Some points, one per row:
0.4:0.3:0.4:0.1:0.6:-0.3:1.8:-0.4
0.1:0.3:-0.7:-0.3:0.5:0.1:-1.0:0.7
-0.4:-0.7:-0.9:-0.1:0.2:0.3:-1.6:0.4
0.3:3.5:0.7:-0.7:-0.5:0.5:6.6:1.6
0.9:-0.4:0.4:1.0:1.0:1.0:3.2:1.4
-0.6:-2.2:-0.5:-0.2:-0.9:0.3:0.7:0.7
0.7:4.4:0.8:1.1:0.7:0.0:2.9:-0.3
-0.8:-1.0:-1.3:-0.6:-0.6:0.0:-1.4:-0.2
0.8:-2.1:1.2:2.0:1.1:1.5:-0.2:1.8
-0.1:0.2:-0.3:-0.3:1.0:-1.3:-3.7:-1.2
-0.7:-1.0:-0.4:-1.8:-0.9:-0.9:-1.2:-0.6
-0.9:-0.8:-0.7:-1.2:-1.0:0.5:0.2:0.1
0.3:0.5:0.2:0.3:1.0:-1.2:-2.7:-0.1
0.2:0.4:0.3:0.1:1.2:1.6:0.4:0.5
0.5:3.4:1.4:-0.6:0.5:0.2:3.3:0.9
0.6:-0.2:-0.4:-1.3:0.0:1.6:2.8:0.5
0.5:-0.1:0.5:-0.5:-0.8:0.3:-1.6:0.8
1.4:0.1:1.0:1.8:1.5:1.6:0.4:-0.6
1.3:1.5:1.4:-0.6:0.5:-1.4:-3.0:0.8
0.3:-0.9:0.0:0.9:-1.4:-0.7:-1.4:-1.0
-0.5:-0.4:0.6:1.9:0.2:-1.0:-0.6:0.4
19 more points follow, each with its number after it:
0.3:-1.6:0.0:-0.9:-0.1:0.6:-2.3:0.8 0
0.1:0.2:0.1:0.7:0.0:-0.1:3.5:0.1 1
0.5:-0.9:-0.2:0.2:-0.3:0.8:-1.6:0.9 2
-0.9:0.1:-0.7:-1.5:-0.4:-0.7:-2.3:0.6 3
0.5:-0.2:-1.1:0.8:0.6:0.6:0.8:-0.7 4
-0.2:-2.2:-2.5:-1.1:0.7:0.0:-5.3:-1.4 5
-0.4:0.0:0.3:-1.4:1.1:-1.5:-3.3:-1.2 6
-0.1:0.4:0.0:3.4:-0.3:-0.9:-2.1:-1.2 7
-0.1:-3.0:1.1:0.1:0.2:1.0:-4.0:1.4 8
-0.1:0.4:-0.6:0.6:-0.5:1.2:3.4:0.0 9
-0.4:0.0:0.2:-1.9:-0.8:-0.1:-3.3:-1.5 10
-0.7:-0.4:0.5:-0.6:-0.9:-0.4:-0.3:1.4 11
0.6:0.3:-0.4:-3.6:0.5:0.6:-1.5:-0.3 12
-0.5:-0.1:0.7:-0.1:-0.5:1.0:2.0:1.2 13
0.0:-0.8:-0.6:1.0:-1.8:1.6:1.6:0.5 14
-0.1:-0.2:-0.8:0.9:-0.5:-0.4:-2.6:-1.5 15
0.4:-1.9:0.3:1.1:-0.5:-0.9:-4.4:1.3 16
0.1:0.2:-0.3:-0.2:1.0:0.8:3.8:0.8 17
-0.3:-0.8:0.8:-1.4:0.0:0.9:2.7:1.3 18
Which two of these numbered points are nearest to each point below, ignoring the 3 directions in which the first points spread most? Their numbers follow each, nearest first.
-0.5:0.6:0.5:0.8:0.8:-1.7:1.8:-0.8 > 1 17
1.8:0.1:1.1:-0.8:0.5:1.8:1.4:1.5 > 0 12
0.4:0.2:0.4:0.7:0.5:-0.3:-2.5:-0.6 > 9 13
0.0:0.5:0.0:0.8:-0.4:-0.9:1.8:-0.6 > 1 9
-2.0:1.0:-0.9:-1.0:-0.7:-2.6:-0.1:-0.4 > 1 17
1.6:0.8:1.3:-1.0:0.9:0.4:-0.5:0.3 > 0 18
0.9:0.0:1.1:0.3:1.7:1.2:2.5:0.1 > 6 17
-0.5:1.2:0.2:0.3:-1.2:0.1:4.8:1.0 > 1 13
-0.8:-0.7:-1.4:-1.6:-0.4:1.9:2.3:1.3 > 3 2
0.9:1.4:0.4:0.5:0.2:0.0:-1.0:0.2 > 2 13
